(in the rows, 128 means zero)
Named moves, each a turn or a mirror, and the order they were made in; the first pair answered:
J:
[130  76 104 166 162 160 124 104 104  99 134 151 142 141  87 129] |-> [125  86 112 131 156 105 108  94 127  85  92 132 131  92  81 136]
[150  83 130 119 116 136 124 148 120  80 172 178 113 158 121 108] |-> [146  92 134  89 111  92 114 143 139  67 142 165 103 119 117 115]
[115 131 142 146  78  84 110 114 169 190 136 118 129 112 157 133] |-> [118 122 137 171  85 121 119 120 153 201 161 125 136 143 162 130]
C:
[147  81 109 129 125  82 104 108 109 118 118 144 127  95 122 144] |-> [151  70 104 144 131 103 110 113  98 119 134 152 131 111 125 143]
[148 131 160 161 169 161 171 119 108 156 123 117 136 120  87 153] |-> [141 148 168 139 161 127 164 112 132 157  96 104 130  90  86 153]
[134 122 121 150 119 121 120 130 154 133 144 124 125 136 153 141] |-> [133 124 122 147 119 120 118 127 155 133 143 122 125 134 153 140]
[141 155 166 146 161 116 117 117 179 154  92 114 174 111 107 139] |-> [150 132 158 174 173 160 128 126 147 155 126 132 184 146 105 134]
E:
[124 136  93 110  76  97 136 138 145 114 165 111  99 124 222 125] |-> [166 191 156 102 119 120 129  98 175 157  71 110 152  84 110 130]
[173  51  94 134 143  96 115 151  65  48 161 166 117  92 125 153] |-> [177  84 117 107 146  60 105 133 100  56 103 152 126  47  92 155]
[152 156 138 125 167 146 121 107 136 132  90 136 130 132 114 115] |-> [138 128 109 139 155 157 127 128 114 115 141 146 112 161 159 110]
[120  98 109 106 119  70 109 144 115  84 129 143 105  92 157 116] |-> [155 126 151 115 156 112 111 116 120 117  82 151 150  85  77 115]
W:
[154  96 108 115 128 120 119 135 118  81 143 139 135 120 123 129] |-> [150 129 128  99 126 102 113 124 148 102 109 125 141  95 107 131]
[151 129 130  91 146 101 104 152 133 142 103 137  89 115 127 115] |-> [146 112 117  99 139 107 108 160 119 130 127 144  79 129 147 112]
[165 125 153 113 159 132  99 114 126 109 104 142 141 142 115 148] |-> [130 151 154 100 124 102  99 122 160 127 114 121 117 141 162 147]
U:
[ 71 147  99  92  68  65 129 149 179 129 149 101  72 105 219 126] |-> [148  39  63 149 142 145 134 151  67  59 186 168 115 152 158 123]
[160 163 181 131 144 128  98  97 129 168 109 126 148 131  83 139] |-> [146 167 176 146 131 150 106 105 126 184 139 127 144 159 105 136]
[ 90 177 131 171  78 153 149 122 178 203 139 161 136 159 135 121] |-> [169  99 117 167 146 147 134 108 112 125 101 200 170 128  52 121]
[117 156 148 102 121  97 120 120 156 143  85 115 126 102 115 138] |-> [117 124 133 155 127 176 138 140 113 152 156 138 135 172 137 132]
Pairs:
(2 to 3 moves a pair)
[139 106 134 125 152 105 129 118 131 113 107 132 107 102 112 131] |-> [122 100 119 128 135 101 134 128 130 111 134 129  90 118 146 131] => J then E
[103 165 142 123 115 110 125 135 166 178 137 112 103 143 162 142] |-> [139  96 113 151 150 146 126 145  99 126 173 151 116 173 150 139] => C then E then W
[124 170 152 117 125 110 121 117 151 143 101 119 138 102 117 131] |-> [157 117 130 142 156 146 124 124  94 107 128 149 154 126 100 127] => W then W
[102 106  82 108 134 115 148 126  72 110 154 120 133 150 147 131] |-> [ 96 127  96 126 132 146 157 126  82 143 161 119 143 172 144 129] => W then W then C
[ 90 171 155 118  52 103 120 161 163 165 137  89 100 108 170 111] |-> [129 188 190 123  94 129 120 133 160 182  85 103 141  95  90 114] => E then C then J
[156  49  83 129 154 125 116 145  65  42 154 149 115 113 141 130] |-> [190  91 131 147 185 179 121 118  78  92 106 154 165 115  59 129] => C then E then J
[146 130 134 174 141 143 111 135 113 135 132 141 148 150  88 120] |-> [109 140 120 142 101  79 105 146 143 125 141 119 108 125 148 124] => J then W
[161  87 110 146 145 162 131 143  77  88 178 139 127 152 156 118] |-> [140 185 172 101 125 110 119 112 169 151  85  96 131  87 123 125] => J then U then E
[159 120 145 113 157 125 119 130 129 123  94 137 145 103  93 130] |-> [128  98 110 129 128 136 128 157 116 118 168 137 116 143 166 125] => C then W then W
[138 103 121 167 145 204 142 138  94 154 175 151 148 171 110 116] |-> [118 142 136 162 128 204 148 136 130 186 173 135 141 175 122 116] => C then J
[172  73  91 116 159  87 131 138 115  89 162 136 112  98 118 119] |-> [178 136 142 116 170 117 134 110 151 149 106 126 143  88  62 119] => W then W then E
[130  90  93 170 127 158 157 141  88 103 140 142 115 159 133 124] |-> [111 165 140 163 110 169 162 124 149 174  99 119 127 150 113 126] => W then U
[133 166 163 112 153 127  77  88 147 123  89 162  91 135  99 112] |-> [121 116 120 124 139 122  78 111 113  82 147 172  68 161 155 108] => E then E then U
[128 102 116 131 116 125 123 135 103 108 150 144 127 137 142 127] |-> [108 127 126 136 104 135 128 136 122 135 156 135 122 148 155 128] => E then U
[ 77 144 126  96  94  79 135 128 165 148 143 115 102  89 182 123] |-> [124  95 112  88 136  60 125 120 127  88 115 136 116  59 137 129] => W then E
[143 133 122 140 147 177 100 140 154 179 118 126 153 121  78 104] |-> [110 111  87 105 114  94  88 157 165 134 134 109 105  91 144 109] => E then J
[150 137 146 149 144 169 128 112 122 142 130 141 141 142 101 133] |-> [112 131 121 123 106 109 120 131 139 123 153 119  98 134 170 133] => E then U then U
[125 131 163 139 140 150 146 123 130 117 107 128 155 172  88 100] |-> [127 109 147 147 141 151 148 132 112 100 128 135 150 183 101  98] => U then W then W
[138 110 131 173 136 162 142 110 138 156 122 139 157 137 108 123] |-> [100 124 121 141 100 102 136 121 171 148 122 112 118 114 163 124] => W then W then E
[134  95 125 173 137 145 153 131 106 113 140 146 158 145 114 124] |-> [104 131 136 132 104  78 137 128 160 120 106 116 133  99 138 130] => U then U then J
[ 91  89  99 172 149 148 127 144  98 144 129 158 157 132 130 103] |-> [ 68 112 104 166 130 146 128 145 119 169 134 145 146 134 154 104] => U then U
[145 130 131 116 143 115 123 115 121 116 105 141 140 110  98 131] |-> [126 113 109 137 127 137 133 137 105 112 157 144 126 145 141 128] => W then U
[155 128 132 150 129 121 111 130 134 112  92 125 132 129 110 139] |-> [146 142 137 146 120 120 111 132 145 127  89 119 130 128 114 139] => E then W
[128 103 119 138 127 141 137 146 117 143 129 143 120 138 156 134] |-> [133 131 141 131 133 141 136 135 137 163  98 139 131 124 130 134] => E then E then U
[149 100 122 138 168 133 112 105 111 100 119 150 146 119 106 123] |-> [117 164 150 129 138 132 115 100 165 155 104 123 142 116 116 122] => U then E then J
[139 151 147 190 131 199 153 113 118 186 166 128 170 192 130 125] |-> [166 138 151 105 143  56 115  88 145 109  56 110 157  68  84 139] => E then U then W
[112 165 142 111 129  89 131 132 154 138 104 125 122 110 151 121] |-> [131 148 146 149 155 163 144 134 122 152 129 150 150 155 124 116] => J then W
[138 105 101  95 157 102 137 118 142 140  74 133 141  60  73 109] |-> [148  81  95 140 171 181 153 131 103 152 131 156 157 122  73 101] => E then C then E
[102 149 136 170 133 163 115 130 129 169 155 127 131 170 132 117] |-> [ 85 124 104 148 119 105 107 143 127 124 165 118 100 147 173 117] => W then J then W
[117 132 129 107 119  82 127 117 156 117 107 113 119  92 128 138] |-> [104 151 138 115 105  98 136 122 169 140 112 109 119 102 133 136] => J then C
[103 124 110 122 136 108 127 140 129 103 136 119 116 122 153 130] |-> [102 150 133 142 139 151 137 133 136 145 138 123 132 148 134 128] => E then U
[138  92 114 197 131 177 127 154 102 107 178 110 142 147 142 121] |-> [137 102 116 134 124  73 101 139 138  70 110  86 123  65 133 130] => E then C then U
[ 84 126  83  89 129 102 127 174 155 111 153 148 106  92 144 155] |-> [ 76 136  88  93 122 110 128 172 164 122 155 144 105  96 149 156] => J then C
[129 153 130 127 113 147 140 133 142 159 136 124 115 170 154 127] |-> [168 135 135 119 153 137 131 115 126 130  88 137 139 138  93 129] => J then W then W
[130  64 118 170 137 153 129 114  80  77 149 157 116 134 108 121] |-> [ 92  87 113 170 102 154 136 128 104 106 184 139  92 155 159 122] => U then E then E
[110 127 111 120 123 170 148 131 103 129 193 123  99 207 155 111] |-> [123 191 167  86 137 143 138  93 158 168  93 106 126 148  80 117] => W then U
[113 105 114 105 114  75 122 125 134  97 112 121 111 107 144 129] |-> [104 151 149 146 112 160 138 121 150 176 128 123 135 157 130 125] => E then U then C
[161 142 135 116 162 147 114 114 152 139  98 151 151 113  49 155] |-> [115 185 144 114 119 141 122 126 193 184 118 127 127 127 103 154] => U then J
[136 151 154 124 149 114 109  88 145 151 111 124 151 114 135 127] |-> [153 137 150 131 166 121 113  85 128 138 112 133 158 116 121 127] => U then U
[ 94  87 128 109  99  92 121 119 117  91 105 107 108 120 133 150] |-> [ 71 106 131 119  80 110 130 128 130 123 129  99 103 143 156 147] => W then U
[125 129 127 142 168 115 103 149 111 104 129 172 132 151 118 143] |-> [ 99 155 131 141 142 121 111 158 131 131 147 158 118 165 149 139] => J then U then C
[112 138 124  93 112  77 119 138 161 125 104  86  89 102 155 120] |-> [164 109 132 107 165 108 120 120 123 105  73 115 130  95  79 120] => W then W
[130 156 147  94 127  94 102 113 146 118 110 110 139  79 104 118] |-> [114 184 162 120 113 141 116 113 159 160 130 108 146 113 112 116] => E then W
[123 130 130 180 111 168 149 129 130 139 173 115 156 181 129 142] |-> [120 167 154 134 107 102 135 107 177 143  99  90 152 113 101 150] => U then J then U
[166 151 122  96 127 112 115  91 179 126  57 134 137  95 109 158] |-> [114 163 104 115  80 131 126 118 190 155 130 122 103 141 193 150] => U then E
[142  95  87 105 141  89 117 128 110  74  67 119 140  84 110 113] |-> [150 115 105 164 153 198 139 129  91 134 104 135 176 157  93 106] => C then W then E
[133  72  94 110 121  48 118 142 114  68 143 118  86 102 160 150] |-> [182  97 143 175 175 182 137 118  91 132 129 149 160 154  61 144] => E then J
[ 93 142 122 109  99 106 146  92 140 120 125 133 117 109 135 159] |-> [124 114 117 119 127 121 143  86 110  98 116 150 133 107 100 159] => J then U
[156 118 136 113 158  82 112 111 143 112 106 143 135 100 100 140] |-> [157 143 154 131 160 123 119 108 151 149 107 142 151 118  84 139] => W then E
[140 143 124 119 167  89 112 113 110 121  90 139 145  97  85 133] |-> [ 93 179 121 113 124  76 115 127 147 156 114 115 115 106 141 128] => W then J then E
[130 168 179 133 136 113 132 118 154 167  55 110 156  87  67 131] |-> [118 134 146 104 120  44 121 134 150 112  67 104 121  60 112 135] => E then J
[ 78 110 129 154  47 163 136 175 178 178 156 123  73 138 187 126] |-> [134 139 182 139 101 163 125 131 191 190  48 132 130  84  62 131] => C then W then W
[148  97 113 124 154 131 128 129  97  84 130 143 131 122 115 132] |-> [123 110 112 144 138 162 139 140 103 117 165 136 123 155 145 128] => C then W then J
[134 138  96 120 123 109  71 110 134  95  98 144 115  89  92 100] |-> [141 158 113 136 132 146  79 105 135 123  96 143 137 105  68  98] => W then E
[166  99 150 143 181 170 116 103 103  99 113 146 163 121  78 130] |-> [134 112 140  91 150  76 100 106 144  78  89 115 122  66 121 135] => E then E
[ 79 167 110 109 136  95 142 135 155 135 106 143 123  71 139 149] |-> [ 66 166 102 122 124 109 150 146 150 145 137 142 114  94 166 146] => J then E
[138  86 103  87 115  60 129 129 119  60 115 133  86  95 143 129] |-> [162  62  99 114 143 104 132 126  85  53 127 155 109 117 114 127] => W then C then J
[184 114 163 131 187 138 116 146 139 117  62 119 120 121  63 123] |-> [165 145 178 157 173 184 128 152 152 165  93 116 124 161  78 121] => W then E then U
[151  94 149 116 151 103 137 128 113  93  97 130 115  89 107 131] |-> [124  97 143 155 128 163 155 148 104 128 167 130 108 156 155 124] => W then J
[ 92 127  99 139 104 145 138 159 137 136 189 115 112 176 212 121] |-> [125 170 149 158 140 202 143 126 150 190 138 123 163 180 127 119] => W then U then J
[106 157 143 111 101 107 152 146 162 155 143 102  98 114 175 128] |-> [153 138 158 153 147 185 162 135 120 165 140 136 147 149 105 126] => E then E then W
[130 133 105 112 130  85 128 132 134 103  94 126 129 108 115 126] |-> [118 152 115 110 119  89 130 132 149 120  88 118 127 112 119 125] => J then C
[140 146 165 127 146 180 121 138 108 164 130 165 157 159  54 113] |-> [120 165 171 129 128 184 125 146 128 184 141 158 149 167  74 114] => U then U
[124 183 170 157 115 181 139 128 169 194 134 117 148 144 107 111] |-> [103 126 111 156  90 150 139 160 138 141 200 123 104 162 190 108] => J then W
[110  57  59 110 135  48 136 152 116  59 131 147  82 108 172  97] |-> [ 93 170 132  90 121  48 135 120 204 153  49 110 106  76 121 105] => E then E then U
